One turning vector, and how many steps it has turned
The counts run from 0 to 274.
[ 19.8  35.1   0.2  -4.9 -27.7  18.9 -11.9   7.4  -4.0 -16.9  19.9  -3.7
  12.4  24.0  32.1  14.7   2.3  21.8  -8.6   9.2  -2.5  -1.2   1.2   1.9
 -24.3 -26.9  -6.9 -28.6  -3.7 -10.8  30.7 -10.4  14.6   3.3   3.7   7.2
  -0.5   8.0   3.1  15.0 -19.0  32.8 -30.4  -0.9 -14.1 -22.4   9.3 -28.2
  17.1  29.2  16.7  13.3   8.4  24.6] -> 164
[ -1.8 -13.0  34.9 -32.8  12.4  17.8  -7.1   7.4  10.4 -22.3  19.1  -7.2
 -13.8  11.0  15.7  -5.9   4.4  11.7  -1.3 -13.9  -8.6  -0.6 -15.0 -21.0
  11.8 -27.9   9.4  -6.5  -8.6 -16.6  -5.6 -17.6   7.6 -21.3   6.7  28.6
   2.1  -1.6  10.6  -7.4 -19.8  35.1 -13.2   6.1 -13.7  -8.4 -29.7   6.8
  35.7  13.8  24.2  36.9 -17.9  26.7] -> 127
[  7.2 -25.4  27.7  16.6  12.4 -12.9  -4.4  14.8   4.6   2.0   1.9   1.6
  -0.4   3.1   8.1 -17.9 -22.0   9.0  -1.8 -25.1  15.7   0.7   0.8 -22.2
 -44.3  18.9  27.0 -30.2   2.4 -26.6  20.2   7.0 -33.4  -9.3   0.8 -13.2
  22.9  11.6  11.9  -0.4   1.4  -5.9 -25.2  18.0   1.1  -2.6  -8.0  -2.8
  19.5  18.6  15.3  11.8 -15.3  20.4] -> 8
[ 14.2  18.1 -27.6   4.5  18.8  -4.3  -3.7  20.9 -32.7  12.0 -10.3 -27.8
  -1.1  18.1  -3.3 -31.1 -10.4   4.5  -7.6  11.5  45.8  -7.8  -4.2  -6.3
 -41.8  46.2 -21.1 -11.1  -5.3  -1.3  12.0  31.4  -6.7  13.7   6.1 -11.9
 -25.2   0.6   9.7  15.1  -2.6  -8.3  -1.6  13.4   3.6 -15.9  -4.9  -1.1
   2.3  32.6  11.2   3.5   8.9   7.3] -> 60
[ 20.3  39.7  -3.5  12.6 -19.8  11.1  -8.2  -1.2 -14.5   2.6   3.3  -8.4
  14.9  11.2  26.7   5.9   0.5  20.2 -20.5  19.9  29.2   1.2  14.6  18.9
 -33.0  16.9   2.4 -17.4 -14.3 -21.4  31.9  19.2  15.3   4.1  20.1  10.6
 -18.2  -0.7  -1.7  21.2  12.7  19.3 -25.6   9.9   7.0 -32.6   9.7 -23.2
   6.3  24.2  -9.2  -9.6  10.4  17.9] -> 156
[ 14.4  -9.2   1.5 -34.0  27.9  -9.8  -2.9  24.4  -9.7   3.8   9.1  -5.4
   2.3   8.7  -9.1 -11.1 -14.2  13.2   3.9 -18.8  17.5   8.7  -3.9 -37.6
 -21.3  17.2  -3.7 -34.8  21.7  -3.8  16.0 -11.8  -7.7 -16.2  -9.8 -17.0
  11.6  36.6  27.0   1.3 -20.8  -9.4 -17.4  13.6 -13.5   2.7  -9.0  -3.6
  20.8  25.2  30.7  27.8 -14.3  19.1] -> 94
[  4.3  -4.1  26.9  -7.8   2.7   8.0 -19.7  20.9  -3.8  -5.0  14.7   4.6
  22.7   7.1  -6.7  -4.9 -24.8  22.8  -8.7 -28.2  10.6  13.2  -4.7 -20.3
  -5.9  -8.7  -1.3 -36.0  10.9  -1.1  -8.4 -13.4  -1.0 -37.8  -4.0  -0.8
   0.1  -0.5 -12.9 -14.3 -18.8  15.0 -24.7   9.3 -17.2  -4.4 -29.3   9.2
  36.4  -3.5  31.0  33.5  -9.0  38.7] -> 173
[ 10.0  21.5 -11.0 -50.7   6.4  -3.3  16.7  -3.9 -12.2 -16.2  27.0 -26.3
  -6.0  20.2  -2.2 -10.1  -0.6   1.1 -21.5  16.8  30.4  31.7   6.8  -5.8
 -40.9   0.9   2.1 -11.7 -10.2 -16.1  25.1  10.5  12.2  -2.7   0.9   2.5
 -10.7  11.4  16.2  22.8   0.6  -9.1 -14.1  27.3   5.2 -17.5  20.8 -12.2
  19.6  11.5  15.6  13.8  12.2  26.3] -> 62
[-17.5  -6.1   8.7  30.0 -10.5  22.8 -29.5  25.6 -17.9   1.0   3.2   1.7
   1.1  27.9  18.6 -15.0 -23.6  10.4   4.2   4.3 -22.7  -9.6 -20.7 -10.5
 -17.4  -1.8 -16.0 -29.3   5.8  -3.0  -7.7  -2.8  -4.4 -18.7   1.8   8.2
  -3.2 -25.6  -9.4  13.0 -16.8  46.9 -19.9 -18.7 -18.6 -12.5 -12.9   9.7
  -3.7  40.6  10.2  20.6  13.1  24.2] -> 169
[ 21.6  13.3  33.7  -4.8  -3.2   3.7   1.1   0.4   1.3   7.2  -4.9  -2.3
  10.4 -11.7   5.9  -2.1  -2.4   7.5  -3.9  -4.2  52.6   9.7  13.9   7.6
 -10.0  13.4  10.7  -6.6  -2.6 -34.4  18.2  42.7  20.3 -15.2  22.2   8.1
 -13.1  18.7  22.1  13.5  22.0  -0.5 -33.2  18.2  13.1 -20.3  -5.0 -27.2
   9.8  19.1  -2.3 -24.3  -6.3   9.5] -> 110
[  8.9 -22.0   4.3 -52.9  45.6  -6.6  13.5  15.6 -21.8  -7.9  20.9 -16.8
 -21.7  20.1  -5.7 -19.7 -17.7   0.7  -8.7   6.6  18.9   1.3  -6.2 -19.9
 -15.4  29.9   4.4   6.0   3.3  -5.8  10.4  14.0  -7.9 -17.8  -1.9   2.5
 -20.7  21.5  29.6  -2.1  -5.0 -10.8  -3.2  25.8  -5.8   3.7  -5.7   6.5
  13.5  10.9   8.3  26.6 -17.4  16.9] -> 56
[ 26.5  38.0   0.4  17.4 -16.8  25.6 -22.9  18.2 -19.9   2.3  -2.9   1.7
  19.6   9.9  30.7   8.8  -8.5  24.1  -3.5  15.5   7.9 -13.5   5.1  10.5
 -24.0   5.2 -18.5 -27.7   7.2   2.9  15.9   3.9  13.1   7.1  15.4   6.8
 -11.3   7.8   3.5   5.6 -11.8  31.1 -28.2 -11.8 -19.0 -29.5  -0.8 -19.5
   6.9  39.9  -0.9   3.7   6.4  13.8] -> 163
[-11.9  15.1   7.2  23.6  -7.4 -13.1  -5.3   3.5   4.6   5.3   6.9 -21.6
 -23.6   2.6 -14.8 -38.0 -11.1  -6.3  -2.5  -4.2  40.0  23.2   9.6   5.8
 -31.2   3.6  -0.1  -5.3  -4.3 -30.9  -2.1  47.8   9.7  -1.5  22.8  -0.6
  -7.4 -10.7   8.4  31.6   0.8  -2.3 -30.0  14.8  19.3 -32.4  14.8  -3.1
  -2.1  18.1  13.1  -5.7   8.5 -13.5] -> 20
[ 28.8  31.5 -16.0 -31.9  18.0  -4.2  12.1   5.2 -21.4  -2.6  17.4 -20.5
  -0.3  15.7   9.5  -8.5   0.5   6.5  -6.4  25.6  45.3  13.5  16.5   2.7
 -26.3  23.2  -8.7  -7.0  -0.7  -5.0  33.3  20.2  14.2  14.2   7.9  -2.8
 -13.9  26.2  26.6  10.3  -3.2 -19.8 -10.2  16.8  -4.7 -17.0  12.3 -24.6
  10.5  16.6  -0.8   7.1  -0.7  13.7] -> 235
[-15.2  -1.8  18.2  -0.7  -4.9  20.3 -23.2  19.4  -8.6 -11.3  23.4  -2.3
 -14.7  26.3   6.2  -8.7 -20.3  15.7   2.7  10.6 -16.3   3.3 -12.8  -3.6
   9.3 -15.6 -22.7 -21.2  23.6   2.5 -22.2  -1.3  20.5 -36.1   9.5  11.2
  -7.7 -16.2  -0.1   2.5 -32.3  43.4 -21.2  -5.4 -29.0 -14.5  -5.5   6.2
   0.5  23.7  17.5  39.6   2.5  10.3] -> 82
[ -2.3  24.7  -7.2  11.7 -22.7   9.6 -13.5   0.4 -10.8  -5.9  -4.3 -22.3
 -14.4   2.1  10.6 -17.5   1.0   2.4   9.2   4.6  18.8   0.5  -9.9  10.7
 -10.1  -6.9 -10.9  -0.9 -11.9 -22.2   8.3  28.7  27.1  10.7  22.8  21.5
 -10.1 -22.5  12.5  38.6   0.0  21.9 -22.8 -16.0   8.6 -41.7   7.8 -10.6
  -4.4  42.0  17.0 -12.3  15.0  10.2] -> 28
[-13.0 -21.2  21.3  25.8  20.7   3.3 -25.0  38.8  -7.8   6.4   2.0  -3.8
 -11.6  15.3 -11.3 -33.1 -32.8  13.7   0.6 -13.3   0.0  -0.8  -8.1 -20.2
  -6.9   8.6 -13.3 -28.0  23.4  -5.4 -27.0  13.1 -13.5 -30.5  -0.2  -8.3
   0.4  -6.0 -14.2  -9.1 -32.7  15.8 -17.9   1.8 -20.5  -0.2 -19.6  17.3
   5.7  14.5  15.6  36.3  -7.4  -1.1] -> 90
[  5.5  32.9 -13.6 -20.2  22.0  -4.3  -2.5   0.0 -19.7   5.1   9.6 -22.9
  -3.2  15.9 -13.4 -26.5 -15.0  -0.4 -18.0  13.7  60.6  17.3   7.7   9.8
 -13.3  23.7 -17.5  -8.9  -4.6   3.4  -9.0  44.2   4.4  -8.7   9.3   3.4
 -37.0   7.0   7.2  -0.9 -13.8 -17.5  -4.1  26.1  -8.1 -11.9  -4.2   2.4
   8.0   9.5   7.8  22.2   7.9  -0.8] -> 147
[ -3.5  26.7  -7.0  -8.0  -7.6  22.5 -14.2   5.2  -2.7 -11.7   3.0 -22.3
 -17.0  16.4  10.0 -13.7   9.8  17.1   9.2   7.1   1.6   2.5 -20.2  -5.8
  12.1 -21.7 -25.6  -8.9  -4.1  -2.0  -2.8  -1.2  28.4   2.5  20.4  23.1
  -5.5 -15.7   7.4  19.1 -31.0  38.8 -11.8 -22.1 -12.8 -35.1 -11.0  -2.7
  11.9  40.6  24.1  22.0  14.1  12.4] -> 36
[-14.8 -33.0  26.9  25.8   4.9   7.9 -21.7  27.3 -12.3  -8.7   3.8  -2.8
 -10.9  14.1   2.6 -18.8 -27.2   4.9   4.0 -18.3 -23.1  -8.6 -27.9 -25.8
 -22.5  10.3   1.2 -19.8   8.8 -16.4  -2.4  -8.3 -18.3 -25.4  -6.3  -0.4
  14.8 -23.7  -2.3  14.4  -9.3  25.9 -20.7  -2.1 -10.4  -0.9 -16.8  13.5
   5.5  33.6  24.4  19.2  -3.6  29.2] -> 2
[  2.9   3.9  13.8   8.9  -6.7  30.5  -8.0   5.1 -17.9 -17.8  15.3  -0.1
 -12.0  35.2  34.5   4.7  -5.5  12.4  -1.3  37.0 -24.1 -20.4   5.0  10.8
 -13.1  -0.3   0.8 -14.1   2.3  -9.3  16.8   7.1  11.3 -13.6  16.3  19.8
 -13.9   3.4  12.1  18.4  -1.0  37.7 -31.9   5.3  -9.7 -24.7   7.3 -13.8
 -14.5  27.4  -8.6   5.4   5.1   0.6] -> 247
[  4.6  -0.2   5.4 -25.2  17.4   9.6   8.8  -3.3 -17.8 -16.1  28.9 -13.3
 -28.1  25.3  19.4  -7.3 -11.6  -3.2  -3.6  46.0   7.6  10.3  21.1  13.4
 -13.3  17.7   8.4   4.5   4.2 -11.7  18.0  29.7  12.1 -24.6  19.0  18.5
 -29.7  19.7  34.5  10.1   4.7  -2.4 -19.7  26.2  -3.6 -23.9  19.8 -20.7
 -17.6  22.6 -16.5   8.2   5.0  -6.7] -> 152
[  8.4   5.7 -10.6  18.1  16.9 -18.4  -3.7  22.4  -3.9   6.2   5.5 -10.6
  -3.3  18.3   0.7 -13.5 -12.9  13.2   7.8 -12.0  17.5   8.7   8.5 -24.0
 -56.0  13.0  -2.0 -39.1  11.4  -7.1  27.1  -8.1 -27.1  17.3  -2.7 -16.9
  24.0  11.2   6.4  15.1 -23.9  -7.8 -20.1  -3.6  -8.7  -7.3  -0.1  -8.7
  12.0  34.1  21.0  22.3  -1.2  14.1] -> 266
[ -5.0 -24.1   0.2  27.4  27.3 -13.8 -14.1  36.4 -20.4  18.0 -12.4 -10.2
 -18.9   8.7 -17.8 -35.5 -25.6   3.2   5.7  -9.2  25.9  -5.9  -1.1 -24.5
 -26.4  36.1  -9.8 -19.1  21.1 -12.7   2.4  27.2 -18.6  -5.6   2.4 -14.9
  -2.7   0.5   9.5  15.6  -7.5  -7.7 -21.6   6.7   0.4  -5.8  -3.1   8.9
  -9.9  37.5  11.0   9.1  -6.8  -5.5] -> 98
[-16.2 -14.0  12.7  33.1  11.7  -4.0 -25.1  31.3 -14.3   7.0   3.7  -9.0
 -13.5  20.5 -16.8 -41.2 -35.5   4.3  -3.4 -15.1   7.2   7.7 -11.4 -15.1
 -29.9  14.3 -17.0 -25.1  12.2  -7.6 -23.9  16.5 -13.5 -18.1   0.8  -6.3
  -4.2 -17.0 -10.6   5.0 -21.9  15.2 -14.9   1.5 -15.7  -8.5 -15.5  24.2
   9.3  21.5  22.9  31.0   0.6   6.0] -> 264
[ -0.7   4.9  10.9  10.6  27.7   9.2   0.4  19.5  21.0 -13.2  19.0 -24.3
 -39.8  29.2  21.5 -25.2   4.9  15.0  -6.6  -1.9  -3.5   1.4   2.4 -12.3
  -7.2 -21.7 -11.2 -16.8  -8.5   0.8  -8.4   7.4 -18.8  13.1  13.9   3.8
  14.2  -5.6  -0.2  -7.6 -45.5  19.8  -6.6  -8.2 -12.1 -19.2 -13.2   5.0
  27.8  17.4  22.1  47.0 -13.3 -15.3] -> 217
[ -9.7 -25.6   7.9 -32.7  37.9   3.9  11.2  14.7  -8.4 -16.1  11.9 -22.6
 -27.7  21.9   2.7 -20.8  -6.6   1.6  -3.8  -9.6  -7.9  -5.8 -33.0 -39.0
 -16.8   5.0   8.9  -5.6  -1.6 -19.3   9.2 -13.9 -17.0 -12.2  -4.4   6.8
   6.1  -3.8  28.9   2.0 -11.4  10.0   3.4  15.5  -4.3   0.4 -15.0  22.7
  27.2  28.1  26.8  35.9  -9.2  34.6] -> 222
[ -5.0  14.6  -2.0   0.6  14.4  14.8 -12.3  14.3   4.0  -3.6   7.0 -18.4
 -16.0  22.0   2.8 -22.5  -6.1  15.4  -4.9 -15.9  18.3   0.6 -14.8 -16.7
   9.6 -16.5 -24.5 -17.9  -2.4   8.0 -21.1   8.2   2.9   1.9  12.1  10.3
  -6.8 -14.4   0.2  -8.6 -45.3  19.1  -0.3 -15.0 -23.9 -12.5 -30.6  16.7
  37.5  16.2  34.6  49.9  -5.2   4.7] -> 44
[ -8.6 -36.5  33.6  -5.6  19.0 -20.0   3.2   7.7   7.5  -6.0  26.3 -13.9
 -24.1  12.2 -14.6 -34.9 -23.4   3.3  -4.0 -16.4   5.4  20.8  -2.0 -25.8
 -26.2  -0.2  29.5 -17.5   8.6 -33.1   0.0  12.8 -22.1 -32.5   0.0  -6.9
  11.1   5.4   2.6   7.1 -10.3  -9.8 -23.8  32.9   0.7  -0.9   2.7   9.8
  15.8  -2.0  22.7  23.4 -15.1   7.0] -> 96
[ 22.5  47.4 -12.3 -23.2  -1.2  15.8  -8.1   6.4 -21.3  -2.3  14.5  -8.5
   4.2  20.0  10.3   2.2  -0.3   8.9 -10.1  29.7  35.6   7.7  12.5  16.2
   1.5   6.5 -29.5  -9.7   6.1   5.2  -0.7  22.2  39.3  -3.8  18.3   9.1
 -36.6  18.5  13.2   6.9 -16.3  14.4 -17.6   5.1 -15.5 -26.5   4.7 -18.6
  -2.0  21.0   2.4  14.2  10.2   7.2] -> 242
[-12.7 -17.1   2.3  -2.6  18.9  -6.2  -3.0  17.4 -25.1   9.8  -8.9 -18.0
 -20.7  -5.0 -24.6 -29.7 -15.7 -10.5  11.5   8.6  21.3  -7.4 -16.7  -6.1
 -20.0  30.6  -7.0   7.7  12.3 -29.8   2.4  35.7   9.6 -16.4   7.4   5.9
 -18.8   3.1  37.7  37.2  14.1   1.3 -19.7  15.4  12.9 -16.9   3.8   3.7
 -16.0  42.3  10.1  -9.3  10.0   7.3] -> 105
